128 stands for zero in the data rows.
Here are some points:
124,146,221,121,194,4,70,149,126,51,200,89,140,73,153,89,151,117,141,102,127
136,158,224,126,208,22,87,148,125,14,185,83,102,63,164,105,179,109,140,86,106
149,138,200,141,189,46,108,153,126,35,161,87,94,89,146,102,170,116,126,96,102
159,124,180,156,174,62,121,159,128,48,140,89,88,110,133,105,167,130,109,98,95
168,112,167,165,160,75,134,165,131,63,124,90,83,127,121,104,160,138,101,103,93
174,102,155,172,149,87,144,168,132,73,111,91,79,143,112,103,158,146,93,108,89
175,97,148,178,135,98,155,172,132,83,99,90,75,150,106,102,156,150,86,112,89
180,89,138,187,131,98,162,179,143,88,94,91,71,164,95,103,159,152,82,118,92
183,83,137,189,128,104,164,172,134,95,91,93,72,169,93,104,149,154,73,109,84
186,81,127,190,125,110,167,178,135,99,82,95,71,173,88,104,149,164,71,111,81
170,86,135,167,110,132,141,155,115,119,100,94,88,160,115,130,123,145,97,101,109
154,88,138,150,96,149,120,135,101,137,114,87,101,148,137,154,104,129,121,93,130
138,96,146,129,85,158,103,120,88,152,127,86,113,150,157,170,84,112,140,88,148
132,100,146,117,76,168,90,111,77,158,137,89,120,134,173,177,76,112,152,77,165
132,109,181,107,118,135,95,111,92,119,142,93,127,117,141,162,93,115,153,97,152
109,141,165,116,137,139,126,92,117,108,150,142,120,143,137,152,99,98,149,125,141
115,145,196,106,165,108,121,95,121,81,150,134,125,121,111,137,114,108,151,136,129
97,169,177,114,175,119,146,80,144,75,158,176,119,145,115,133,114,91,148,156,125
85,170,149,113,160,120,137,78,135,75,146,187,148,104,126,123,130,117,144,135,104
82,169,114,125,172,128,128,98,156,120,156,155,175,88,126,112,130,140,147,172,106
101,157,136,129,157,127,115,132,174,134,106,158,189,93,101,103,117,136,147,170,119
105,154,97,119,156,113,121,154,193,143,135,155,185,100,134,97,131,155,154,176,139
123,135,101,134,141,117,136,160,187,137,118,137,164,123,120,96,127,161,137,164,128
138,122,99,151,139,123,144,166,173,132,108,137,139,133,115,99,133,159,119,155,118
129,119,112,133,120,137,123,144,146,147,123,124,144,131,136,128,113,142,136,135,138
121,118,120,121,104,152,105,128,124,162,133,115,146,125,156,151,96,127,149,120,155
116,114,127,110,92,161,92,115,108,168,146,109,147,123,169,167,81,116,164,104,170
110,115,133,101,82,173,81,105,95,177,153,99,147,121,178,182,71,101,170,95,184
106,112,138,95,76,178,73,98,81,184,157,100,151,120,189,192,62,97,176,87,191
104,111,142,89,70,185,65,91,73,189,162,97,151,117,197,202,53,92,181,79,197
101,111,145,85,64,189,62,86,65,193,164,95,152,115,201,211,48,86,187,74,204
107,121,182,83,106,149,70,90,81,148,163,96,151,103,164,182,73,99,182,95,180
93,151,165,97,130,151,106,75,112,129,167,146,139,129,157,171,81,87,172,125,165
114,132,154,117,125,147,121,96,116,125,147,135,124,142,143,154,93,102,150,122,146
108,133,159,108,111,161,107,86,97,146,156,129,131,135,160,176,81,92,156,110,161
105,123,155,98,96,169,92,85,88,157,158,117,136,131,172,186,69,89,169,97,175
104,115,157,92,81,173,79,81,73,170,167,109,140,123,180,197,60,86,181,86,184
101,118,156,89,78,182,75,75,70,175,166,106,141,125,195,205,52,83,180,82,191
110,133,155,95,89,179,93,85,78,153,130,113,145,114,175,172,115,94,171,62,169
114,149,130,82,105,157,77,108,97,158,127,120,147,114,145,147,144,121,141,103,165
131,133,123,107,103,152,101,125,106,149,116,116,128,132,130,138,143,131,127,107,147
144,118,121,127,104,147,118,139,112,141,104,113,115,148,119,131,144,140,114,111,131
156,107,117,141,107,143,131,145,119,137,95,110,104,157,110,126,142,146,102,112,123
163,93,121,155,113,142,137,151,119,135,85,109,96,172,104,125,143,155,91,113,113
171,94,115,163,104,138,151,158,126,127,83,107,91,169,99,115,142,156,87,115,103
176,87,114,172,108,136,157,164,128,125,77,104,84,175,92,114,141,160,81,116,99
180,82,116,179,104,138,159,168,131,121,77,98,82,175,90,111,143,164,80,115,93
181,81,106,184,102,134,168,175,134,124,72,104,76,184,83,108,143,167,74,115,88
187,76,111,187,108,133,170,173,133,120,68,101,73,185,85,108,141,167,69,118,88
187,72,109,193,106,131,174,177,132,119,70,102,72,188,80,104,143,168,68,119,84
192,72,110,193,107,132,175,176,134,117,66,99,69,189,81,106,141,169,64,119,83
193,71,110,196,108,131,177,178,136,117,65,100,68,192,80,105,142,170,64,120,81
194,66,109,199,109,131,177,180,138,116,65,99,69,189,78,101,141,169,61,117,83
195,68,109,199,108,132,180,179,136,115,63,99,68,194,78,105,140,172,61,120,79
196,68,110,200,108,131,180,181,137,114,63,99,65,194,78,104,141,173,61,120,79
196,67,109,201,108,130,181,180,136,115,62,100,65,195,78,103,140,173,61,120,78
197,67,109,201,108,131,182,181,136,114,61,99,64,194,78,103,141,173,59,120,77
198,65,109,201,109,131,183,182,136,113,61,98,63,196,76,102,141,174,59,119,77
198,67,109,202,110,132,182,183,137,115,63,101,62,196,77,104,142,176,62,121,80
191,64,113,202,110,127,181,182,140,114,62,96,65,198,79,101,141,172,58,121,77
198,64,107,205,110,127,183,181,137,111,64,96,64,199,78,100,140,173,59,119,80
199,63,109,206,104,128,175,183,134,114,66,96,64,200,73,103,139,178,61,122,77
202,64,110,208,108,126,180,177,138,117,59,100,66,196,75,97,134,176,60,122,77
199,65,107,202,109,129,182,179,140,113,59,97,65,197,75,107,142,176,60,119,75
198,65,109,202,107,130,186,182,138,113,59,98,62,196,75,103,140,174,59,120,76
199,66,108,204,108,130,183,182,137,113,60,99,62,197,75,103,140,174,58,120,75
179,72,119,176,96,146,153,159,117,132,86,96,82,180,106,132,116,155,89,106,104
160,81,128,154,85,158,133,139,100,147,106,94,95,165,130,152,99,135,111,96,130
147,85,134,137,78,167,114,126,88,160,121,93,108,153,149,171,84,123,129,87,151
134,89,139,123,73,178,99,112,79,169,134,90,117,144,164,183,73,111,144,79,161
124,96,146,112,66,182,85,101,70,175,140,92,122,139,178,193,63,99,157,76,175
116,110,101,124,95,177,89,117,99,201,153,78,151,117,166,167,71,128,158,121,159
121,110,141,127,95,167,84,154,130,195,110,95,181,111,133,157,69,116,152,131,164
131,112,88,118,109,147,101,172,159,203,140,103,166,116,163,137,100,148,164,147,177
105,145,93,123,129,148,128,140,173,166,144,150,157,143,156,132,98,121,155,162,162
93,150,88,124,124,141,117,121,157,148,136,166,179,102,157,120,120,143,153,140,134
92,156,56,132,140,145,117,133,173,180,147,140,195,88,154,109,118,161,153,176,125
106,146,97,133,133,137,106,165,188,181,105,143,209,92,124,103,112,147,149,171,136
122,141,160,123,144,140,99,160,190,154,119,172,181,77,121,116,131,128,141,178,139
129,150,191,112,167,108,98,150,186,121,120,159,173,70,97,110,139,136,142,182,130
100,166,121,124,178,106,122,125,213,70,125,128,180,78,121,109,165,136,127,125,131
110,161,105,119,191,68,175,146,191,97,141,133,151,91,116,83,163,78,116,162,127
106,149,116,109,163,97,149,130,160,121,151,124,154,91,137,117,136,75,132,140,148
109,140,131,104,139,116,126,119,138,133,156,114,154,96,151,139,113,73,147,126,160
100,134,131,94,121,137,111,105,116,153,162,109,154,99,170,160,96,71,158,108,176
97,128,137,90,105,151,95,97,101,162,165,104,154,102,181,177,81,70,168,97,186
101,141,175,84,138,121,99,97,106,124,162,104,153,86,144,159,102,87,166,112,163
90,163,161,95,155,127,126,84,133,110,165,151,143,118,144,149,104,74,161,139,153
95,173,131,85,159,113,111,106,145,120,164,151,141,120,116,129,138,101,136,167,153
85,189,124,97,167,124,138,90,160,107,163,189,131,145,120,127,132,87,137,180,143
76,186,110,100,155,123,127,85,148,104,151,197,158,103,129,117,146,115,135,156,122
94,174,100,95,179,82,179,116,135,129,164,187,135,107,122,91,149,66,117,182,121
93,155,109,88,151,100,155,101,118,144,167,170,141,105,145,119,127,65,129,158,137
90,149,119,87,123,129,129,94,103,154,170,150,140,107,160,143,107,67,151,136,157
88,141,125,81,112,144,107,92,86,170,171,135,143,105,173,163,89,62,162,121,167
90,136,132,80,98,158,94,83,79,174,174,126,145,108,184,179,75,63,172,107,180
88,129,139,82,84,165,93,81,71,180,173,120,147,109,195,188,70,65,175,99,190
90,124,142,75,79,176,76,77,65,187,177,111,149,110,200,202,58,64,182,88,198
90,120,145,74,72,183,70,74,59,190,179,105,149,109,206,206,52,65,185,80,202
99,130,178,74,111,143,74,82,73,147,171,106,151,97,166,181,75,83,182,100,180
85,157,165,87,134,147,110,70,105,126,175,155,138,126,158,168,82,71,173,125,163
76,159,142,92,128,141,106,66,105,119,159,168,165,88,160,150,108,104,163,113,137
77,163,100,107,144,144,104,87,129,153,169,140,186,76,152,133,108,128,161,151,129
93,156,133,114,134,140,94,130,153,159,120,147,201,84,125,121,101,117,157,153,138
115,147,188,110,147,140,91,131,161,139,130,172,174,68,125,131,126,108,148,164,140
123,143,157,105,168,97,146,152,148,155,147,168,147,78,118,105,134,57,132,191,135
117,136,156,99,144,116,128,131,125,160,152,154,153,82,135,130,109,61,145,164,150
110,132,159,91,124,138,110,121,109,175,159,138,149,90,158,153,95,61,158,139,168
107,125,159,87,107,151,95,108,95,181,165,127,151,94,170,170,81,60,166,124,179
104,121,161,82,94,161,90,105,86,187,168,113,150,100,188,191,66,66,175,111,191
102,118,158,79,86,171,75,93,74,191,170,112,151,101,192,194,60,63,181,99,196
99,115,159,80,78,180,68,87,67,194,172,107,153,103,197,203,53,62,185,88,201
95,113,158,81,69,187,61,83,56,198,178,102,151,100,208,213,49,66,185,82,206
95,114,158,74,67,190,58,78,57,200,175,99,153,109,207,216,43,64,193,75,211
107,133,156,82,81,184,80,88,67,174,137,108,155,102,188,178,104,82,179,56,181
113,147,130,73,95,166,72,114,93,181,139,121,153,99,152,154,131,110,153,104,174
127,130,122,97,98,154,91,127,102,161,120,112,132,124,137,147,136,124,132,104,158
144,119,120,122,99,151,110,135,106,154,107,110,120,137,125,135,140,133,119,109,141
24 more points follow, each with its number after it:
155,110,118,135,103,147,126,147,114,145,98,108,111,149,118,129,138,141,104,112,128 0
163,98,117,151,103,142,137,153,119,138,91,105,99,160,108,123,139,147,96,112,117 1
171,89,115,159,104,141,147,158,122,134,85,105,94,168,98,122,141,154,91,113,109 2
152,95,122,145,91,154,126,141,108,148,104,101,106,160,128,143,118,136,111,100,133 3
141,98,130,128,83,165,108,126,91,160,119,97,114,146,146,162,99,121,131,92,151 4
135,97,137,113,78,170,96,113,85,170,130,95,123,143,162,185,85,104,145,88,159 5
122,100,139,105,70,178,81,100,74,176,142,92,129,135,175,189,74,101,158,78,177 6
116,102,144,99,64,185,75,95,66,183,150,89,134,128,185,200,63,93,167,72,188 7
111,101,148,90,62,191,71,89,60,189,158,90,134,129,198,208,55,90,174,67,196 8
107,104,149,88,58,194,62,84,55,192,161,89,140,123,200,215,49,84,180,65,201 9
101,104,152,84,55,196,57,81,51,197,163,86,140,119,202,216,46,81,184,63,207 10
99,106,151,79,54,200,54,76,49,199,168,86,148,119,210,224,42,78,187,61,209 11
98,107,154,78,51,201,50,75,47,201,171,85,148,116,216,227,37,74,191,59,213 12
96,108,157,77,48,202,48,72,45,202,173,85,149,117,215,230,34,74,195,56,214 13
104,116,189,73,94,161,58,80,63,155,168,92,147,101,175,197,63,90,188,80,189 14
89,147,170,88,119,160,98,67,97,135,172,140,137,130,166,181,74,76,177,113,173 15
80,155,147,91,117,155,96,66,96,122,157,162,160,91,168,162,100,112,165,103,144 16
94,147,127,91,144,108,152,101,99,144,167,157,140,98,152,125,113,56,147,140,135 17
83,154,111,97,136,109,138,90,100,131,153,172,168,68,153,115,130,91,141,120,113 18
85,155,76,111,151,118,130,107,124,161,163,143,186,58,148,106,126,119,146,162,111 19
108,138,82,129,143,120,141,122,126,152,142,135,161,86,134,105,130,131,128,153,104 20
125,123,88,146,136,122,150,135,128,144,126,127,141,109,122,104,132,140,114,146,98 21
144,117,90,156,132,122,153,149,128,143,113,121,121,127,116,103,134,149,101,146,96 22
150,102,96,165,127,122,163,152,130,135,105,114,115,141,106,103,137,149,91,138,91 23
Which of these numbered points is nearest to each point below, ignoring the 3 directions in which the first points spread most? Its number follows each.
86,156,142,100,126,143,103,72,108,116,150,161,160,97,152,146,110,115,157,111,131 > 16
118,137,79,130,153,99,156,143,134,153,136,142,152,85,117,85,148,122,110,172,97 > 20
105,154,150,130,166,50,90,126,151,75,156,155,188,55,131,93,155,179,125,94,103 > 13
112,113,138,95,68,181,78,99,69,180,151,95,135,126,181,196,72,99,169,75,187 > 4
99,161,137,77,130,137,85,97,119,139,159,145,134,129,130,153,116,105,148,149,168 > 2
101,155,40,137,175,79,164,144,143,175,163,128,184,50,113,69,149,130,119,212,85 > 19
107,110,145,86,64,187,68,87,66,181,164,96,136,126,188,208,55,88,173,80,195 > 9
131,128,62,151,154,114,153,157,149,167,132,114,152,99,111,85,140,149,110,186,91 > 20
177,104,133,174,144,107,171,167,138,86,94,112,73,153,102,107,153,122,89,134,81 > 5
105,147,165,108,133,146,120,86,114,120,153,145,129,141,142,160,93,92,156,121,150 > 15
115,128,210,83,138,117,78,92,88,107,158,97,146,93,134,161,95,110,174,109,157 > 14
116,120,181,84,110,147,70,86,83,138,158,101,143,109,155,177,79,102,174,102,175 > 14
89,169,91,134,148,132,119,145,196,149,106,181,217,81,114,87,131,149,141,176,109 > 13
156,95,129,148,117,122,137,178,153,136,98,109,121,151,113,118,127,155,120,128,128 > 10
90,181,126,115,198,84,196,114,166,102,154,222,140,98,109,78,154,62,118,202,95 > 17
126,114,118,132,99,162,110,115,101,154,124,108,139,120,150,149,110,132,139,99,134 > 11
86,159,142,96,130,137,104,78,112,106,146,163,166,89,145,140,122,121,153,113,129 > 16
137,113,133,126,98,150,101,122,108,146,127,110,113,150,134,157,106,126,128,111,143 > 6
137,92,132,128,80,167,109,122,88,163,125,93,113,146,154,169,88,118,135,87,153 > 7
156,97,85,174,118,145,137,161,137,163,108,83,118,157,115,114,114,166,108,147,104 > 22
193,67,107,204,110,126,182,182,139,115,61,93,68,194,77,101,139,175,52,124,77 > 7
151,92,128,143,86,158,123,134,99,150,111,95,103,155,135,153,105,130,118,94,136 > 4
150,103,131,132,119,120,122,173,153,139,107,111,134,139,122,120,122,149,131,131,145 > 10
87,171,69,119,151,123,130,124,178,150,148,171,191,91,143,104,131,145,152,174,128 > 11
137,131,115,104,99,152,96,133,105,156,107,112,128,130,126,132,156,138,121,103,147 > 0
130,130,96,145,144,136,121,147,153,159,129,113,144,121,112,114,123,158,121,175,119 > 10
93,163,97,108,187,33,151,140,143,89,189,103,148,70,180,75,178,73,140,141,127 > 19
99,162,118,97,179,70,157,112,147,85,162,127,149,91,134,105,156,95,140,129,133 > 23
145,131,117,145,168,78,160,157,137,71,134,95,91,109,146,97,178,106,109,119,97 > 22
160,96,135,158,118,128,151,151,116,115,109,99,86,153,123,128,127,123,106,112,110 > 5
133,115,108,144,111,148,128,127,118,139,110,115,134,122,131,126,128,150,122,110,111 > 11
157,132,101,125,120,132,121,166,137,142,83,121,116,140,100,100,179,161,98,131,122 > 0
151,104,136,142,109,142,120,148,127,139,106,118,115,141,111,133,123,141,109,129,125 > 4
90,175,140,105,164,128,144,86,152,100,166,184,124,152,133,134,116,97,151,166,143 > 15
111,116,184,88,105,145,71,95,82,145,157,92,146,107,159,179,76,102,176,97,178 > 14
113,105,148,93,70,178,70,101,73,183,152,91,143,126,190,201,57,92,174,77,195 > 12
91,180,120,136,168,132,134,128,199,129,116,194,191,99,101,93,129,127,138,193,105 > 13
97,148,162,99,130,149,114,79,111,123,163,145,129,138,150,165,87,88,164,126,158 > 15
177,85,93,186,123,124,174,174,142,131,83,103,92,164,86,97,141,166,75,142,81 > 23
116,149,130,118,165,49,179,128,119,138,173,134,114,127,98,117,126,60,132,190,131 > 17
131,110,135,112,86,165,95,115,86,164,130,98,121,133,156,168,101,114,142,90,160 > 1
86,161,118,112,158,130,105,96,134,132,161,136,182,76,138,122,118,142,159,154,118 > 21
114,126,119,113,112,135,101,133,130,167,147,118,161,110,158,145,98,126,159,128,162 > 12
106,151,88,144,158,129,140,115,156,126,137,145,161,103,117,101,136,160,128,168,92 > 21
152,99,122,134,93,155,118,138,102,149,104,98,108,153,126,140,124,137,114,100,136 > 1
181,75,98,192,117,130,176,180,139,127,73,105,85,175,78,103,138,172,66,133,81 > 7
115,117,180,90,108,146,78,95,82,142,156,96,140,111,156,177,80,104,171,98,172 > 14
145,109,112,151,132,120,153,146,142,107,115,127,104,146,124,113,142,155,108,127,108 > 8
119,108,138,104,75,176,83,101,78,171,142,99,133,130,172,185,81,104,157,80,173 > 6
152,122,141,171,158,112,179,136,158,77,101,143,89,179,75,103,137,138,90,149,82 > 15
76,168,139,97,134,140,114,67,113,104,151,174,169,87,154,141,124,111,159,109,129 > 16
108,154,159,112,144,134,130,94,128,107,149,153,122,146,125,143,110,99,145,142,137 > 15
98,153,62,124,157,120,117,130,139,209,185,89,179,89,137,122,102,124,159,206,140 > 22
135,135,125,142,169,42,200,146,127,125,153,130,96,141,79,101,139,74,110,192,108 > 17
123,114,178,98,109,143,86,100,83,135,146,96,134,114,146,170,88,110,160,96,162 > 14
100,141,141,98,140,90,124,104,106,140,174,137,152,94,147,134,110,84,150,130,143 > 23
179,81,97,192,120,128,175,175,141,128,78,102,87,170,84,99,139,168,71,135,81 > 23
121,138,52,151,165,88,167,152,144,164,141,122,158,85,108,78,145,139,111,190,83 > 19
142,143,112,111,124,128,112,144,120,130,109,113,123,121,122,111,184,136,113,112,132 > 0
114,144,89,123,144,116,120,166,189,152,126,145,183,101,135,99,132,164,150,168,139 > 12
86,144,138,84,96,172,92,74,83,154,156,129,156,107,188,177,96,86,177,77,173 > 3
116,148,90,141,138,134,130,119,139,125,109,134,166,86,125,97,160,171,125,126,91 > 20
90,149,140,107,125,142,111,79,111,111,142,161,154,100,146,143,116,121,150,108,126 > 16
140,102,119,132,96,153,119,130,110,149,127,107,111,154,142,152,102,128,129,112,149 > 8
136,109,122,120,94,157,108,126,98,156,118,104,119,139,142,150,117,131,130,97,148 > 1
102,173,184,107,210,42,153,126,131,75,185,160,120,83,142,76,162,34,135,183,106 > 17
100,154,68,130,172,56,185,135,132,148,156,152,163,61,114,72,160,107,113,187,79 > 19
101,158,108,137,174,71,91,136,163,120,163,129,204,50,132,87,146,190,136,137,99 > 19
129,90,136,125,73,180,95,110,78,166,136,90,119,147,170,182,72,113,141,80,165 > 11
88,138,140,83,87,177,80,69,76,165,162,121,155,108,195,187,81,80,182,71,184 > 3
176,77,123,177,96,143,156,154,117,129,84,97,81,178,105,129,115,153,91,108,106 > 9
80,193,156,98,183,118,145,75,153,82,166,203,125,152,117,125,122,88,146,182,133 > 15
152,102,110,147,110,139,140,147,129,137,114,115,100,165,122,131,121,146,109,126,128 > 8
103,171,122,114,171,86,121,133,191,103,161,182,182,69,138,96,164,172,143,164,122 > 13
145,117,96,164,128,133,150,143,138,121,93,123,129,126,107,99,154,172,101,124,84 > 21
Now 24 new points, numbered from 0 again:
159,88,102,175,120,123,164,162,130,126,95,113,104,148,101,101,134,162,83,138,89 0
171,89,99,181,117,127,172,163,136,125,87,110,96,159,95,102,138,158,81,131,83 1
174,85,102,185,118,127,174,165,135,123,82,108,88,168,92,103,138,161,77,129,82 2
174,83,101,190,121,131,179,175,139,125,79,106,82,174,87,104,140,169,77,125,81 3
184,78,96,192,113,128,174,168,137,116,75,99,76,178,79,102,140,167,74,125,81 4
173,87,112,165,94,138,144,152,113,136,92,102,94,162,117,133,113,147,92,119,109 5
149,88,123,148,89,157,128,133,101,152,112,97,106,153,136,153,98,131,118,99,133 6
138,91,130,131,80,167,110,119,87,164,125,93,116,145,154,169,83,117,136,90,151 7
125,104,138,118,77,169,98,101,76,167,133,94,119,139,168,183,76,110,145,87,174 8
120,98,140,108,68,182,85,100,70,179,146,90,130,134,181,195,62,99,161,75,179 9
114,99,142,100,63,186,76,92,63,187,153,89,134,130,190,203,56,92,167,72,188 10
109,101,147,94,61,192,67,86,58,190,159,89,139,125,198,211,49,86,176,68,194 11
129,142,192,137,162,51,84,172,181,96,125,142,186,88,102,92,130,149,130,113,131 12
141,135,229,127,164,69,81,165,183,86,136,170,164,72,104,107,146,127,118,132,137 13
141,144,251,109,189,55,86,151,179,60,132,162,162,71,84,97,153,143,136,143,124 14
113,172,223,118,203,77,120,128,182,55,144,197,140,100,98,106,147,115,130,164,124 15
116,167,204,132,181,34,123,131,167,81,159,164,150,99,73,117,147,125,138,174,125 16
122,159,171,123,198,11,175,151,155,108,169,158,130,100,77,93,147,68,124,202,119 17
113,151,168,113,166,50,147,134,130,126,171,144,135,102,109,122,125,65,143,174,141 18
110,140,165,102,141,80,124,117,115,145,173,132,139,104,131,144,103,67,151,147,159 19
111,131,167,89,122,106,106,111,98,156,182,121,139,106,150,165,93,66,165,129,171 20
105,129,164,91,108,127,98,99,86,171,177,115,141,108,161,182,77,68,175,115,183 21
109,146,160,95,113,133,111,109,90,149,136,120,145,104,148,146,128,80,162,85,161 22
114,157,134,81,119,118,95,124,106,155,137,125,143,105,130,129,157,107,139,123,155 23
The same question for these:
152,90,124,147,86,159,125,135,101,146,108,98,102,162,139,154,99,132,118,97,133 > 9
129,146,220,119,188,75,86,149,176,87,133,153,178,51,90,96,155,145,133,158,118 > 14
100,159,186,107,160,119,125,88,123,80,170,143,110,120,146,147,120,80,161,133,134 > 4
72,187,84,130,163,133,157,100,187,108,142,221,168,121,137,102,142,129,142,171,110 > 3
116,127,171,92,124,132,81,104,103,140,159,104,160,103,149,154,91,114,172,114,160 > 11
187,76,100,195,116,127,179,178,140,122,72,101,78,180,82,99,141,170,67,131,78 > 2
123,154,79,112,146,115,139,145,173,126,146,158,121,154,126,110,153,153,124,177,140 > 8
138,127,87,134,164,94,173,169,142,172,144,117,122,119,107,87,131,96,108,203,112 > 18
117,164,185,131,188,110,143,124,185,79,125,195,140,112,88,102,145,117,126,188,103 > 15
136,139,106,100,106,146,97,140,115,155,107,118,131,127,125,122,172,147,121,112,148 > 23
114,169,121,113,201,48,148,142,138,47,176,95,106,59,185,93,199,70,139,119,109 > 1
130,155,210,104,179,96,96,102,92,52,183,77,86,99,184,148,140,57,174,106,130 > 4
120,154,136,84,135,120,87,130,121,136,122,122,152,99,114,117,168,139,138,125,145 > 23
111,172,200,121,197,92,120,127,188,73,144,193,163,90,97,104,148,122,131,175,118 > 15
106,175,177,131,199,23,131,108,168,63,178,159,151,108,82,111,147,132,137,162,106 > 16
191,72,105,197,111,128,179,178,141,114,66,104,68,191,80,102,143,174,62,122,80 > 6
129,160,171,104,164,77,154,127,116,102,119,128,134,103,95,101,176,95,136,129,114 > 22
121,155,196,130,190,0,98,134,147,66,174,115,163,74,77,103,152,162,139,140,115 > 16
110,140,136,108,141,80,152,114,103,152,175,123,122,123,124,143,106,60,147,162,150 > 18
114,149,138,139,159,81,85,167,183,132,120,137,215,61,106,85,132,167,134,141,115 > 12
129,136,206,92,168,87,93,117,116,90,142,113,138,85,91,124,153,127,147,131,134 > 16
115,153,153,137,149,72,143,116,138,113,151,138,130,135,75,134,134,130,126,180,117 > 16
119,154,165,146,169,0,100,138,152,90,181,117,166,84,95,108,145,163,135,135,125 > 16
93,161,43,115,153,109,135,150,194,162,165,165,185,99,168,98,144,164,158,181,145 > 10
134,120,98,142,131,114,143,165,165,143,113,126,139,133,121,99,138,151,123,162,118 > 10
119,140,146,122,160,28,132,139,119,136,187,114,145,94,123,117,125,95,135,143,142 > 19
108,150,128,104,144,78,149,116,108,153,176,131,123,124,120,137,117,63,144,169,150 > 18
129,150,176,129,169,100,128,118,112,47,146,116,85,103,155,124,165,92,135,109,100 > 3
168,101,134,174,133,118,161,155,128,88,97,105,72,158,107,110,152,141,89,114,87 > 3
98,168,144,115,144,74,130,105,129,121,165,145,139,127,92,140,132,113,143,173,135 > 21
148,138,99,120,115,128,122,149,132,137,91,125,128,131,106,103,183,161,107,122,122 > 23
158,119,138,148,123,137,153,144,115,107,81,113,101,139,120,108,173,130,107,85,100 > 22
190,71,108,198,108,130,179,180,140,114,65,104,68,192,81,103,143,173,62,121,78 > 6
90,167,150,113,151,147,148,77,137,100,159,185,125,159,134,143,109,82,149,150,142 > 4
110,167,177,126,175,133,122,133,196,113,126,212,165,81,102,108,145,113,131,194,115 > 15
119,144,70,132,185,45,205,158,134,165,165,131,135,93,102,69,147,74,111,216,96 > 17
90,170,100,127,183,79,129,116,153,130,172,146,183,70,119,96,139,141,143,177,103 > 0
139,92,133,131,79,169,109,120,90,159,127,96,115,149,158,170,84,120,138,88,154 > 9
98,172,166,121,175,96,113,111,170,77,134,199,183,57,114,96,158,144,132,150,96 > 11
90,175,43,112,185,62,204,123,178,92,161,144,146,101,151,79,184,86,117,132,126 > 1
129,144,192,129,166,94,83,163,184,115,130,166,186,52,109,102,149,146,129,154,123 > 13
84,182,115,106,187,88,176,94,163,78,166,170,136,121,133,106,148,81,139,151,129 > 4
129,137,119,156,145,121,132,165,179,136,84,145,176,111,85,87,130,156,119,168,96 > 11
122,160,123,112,160,108,124,129,163,105,139,167,130,128,94,104,160,146,115,182,129 > 8
103,141,134,96,124,104,127,106,93,165,176,122,129,119,141,157,98,63,156,146,166 > 19
157,105,78,172,138,118,163,169,142,146,107,107,120,133,100,88,139,157,88,163,86 > 0
140,139,207,128,181,98,117,150,176,88,111,159,151,81,75,98,153,141,123,177,102 > 14
142,140,114,127,142,115,133,140,149,118,120,140,110,156,96,110,153,149,106,160,122 > 8
127,146,131,129,173,39,187,143,132,129,158,139,110,128,79,103,140,71,119,203,116 > 17
121,156,162,145,171,5,102,146,151,93,183,118,163,82,91,112,140,159,131,128,124 > 12
103,166,131,119,193,24,172,129,141,99,170,168,148,83,102,79,157,94,121,171,98 > 19
122,138,148,106,103,167,112,102,94,139,113,119,135,126,153,147,136,109,151,73,148 > 22
120,138,137,119,147,74,159,127,114,147,163,127,119,124,108,129,117,70,136,171,139 > 18
179,84,105,184,115,126,170,177,148,123,78,107,89,175,89,103,139,168,80,132,89 > 7
107,133,141,100,122,107,128,105,90,163,177,117,129,120,144,160,89,62,159,142,165 > 19
112,145,127,130,139,132,110,145,165,145,100,145,189,93,103,100,121,137,139,157,119 > 11
126,150,100,100,119,134,105,137,130,143,113,135,143,118,125,112,175,153,125,123,139 > 23
93,186,187,122,201,118,141,103,193,77,141,217,150,102,91,104,144,102,135,198,109 > 15
125,150,123,92,112,146,96,122,111,146,116,125,135,124,125,129,162,132,129,113,149 > 23
144,113,125,138,118,134,130,137,127,129,116,123,108,154,114,130,124,140,109,130,125 > 8
75,196,105,116,194,99,189,79,172,72,166,201,135,148,136,107,143,75,134,171,120 > 4
146,102,120,143,107,139,138,133,124,125,119,116,110,144,138,136,121,143,128,107,130 > 9
142,147,128,116,151,81,141,153,133,116,114,132,118,123,74,90,184,137,106,160,115 > 23
146,95,127,140,90,157,122,130,100,147,111,102,109,152,136,152,105,130,121,96,136 > 7
90,176,144,102,131,145,123,76,112,97,116,170,168,89,145,118,168,118,154,83,114 > 22
122,157,162,96,155,119,80,149,168,135,127,166,164,77,93,112,158,137,125,189,138 > 14
140,106,168,114,117,138,108,119,102,123,130,93,117,126,128,148,104,124,139,107,136 > 7
197,67,108,202,108,130,184,182,138,113,61,99,64,195,76,103,142,173,59,120,77 > 6
105,149,89,114,147,118,130,114,152,117,151,169,160,99,151,110,144,162,149,136,125 > 9
136,140,191,123,163,106,113,121,100,66,156,89,81,115,161,144,140,82,148,104,122 > 3
113,142,65,117,141,112,117,184,185,199,154,113,190,101,145,103,117,143,158,199,167 > 20
135,167,136,96,160,74,132,143,132,114,128,135,138,110,77,91,193,124,122,164,126 > 23
141,126,119,144,140,113,143,143,154,105,110,142,102,157,85,106,157,151,95,160,112 > 8
107,153,92,121,161,85,123,168,194,151,145,146,192,89,130,90,138,154,150,180,139 > 10
115,166,208,117,193,104,117,127,186,83,129,191,163,74,85,101,150,121,138,192,109 > 15
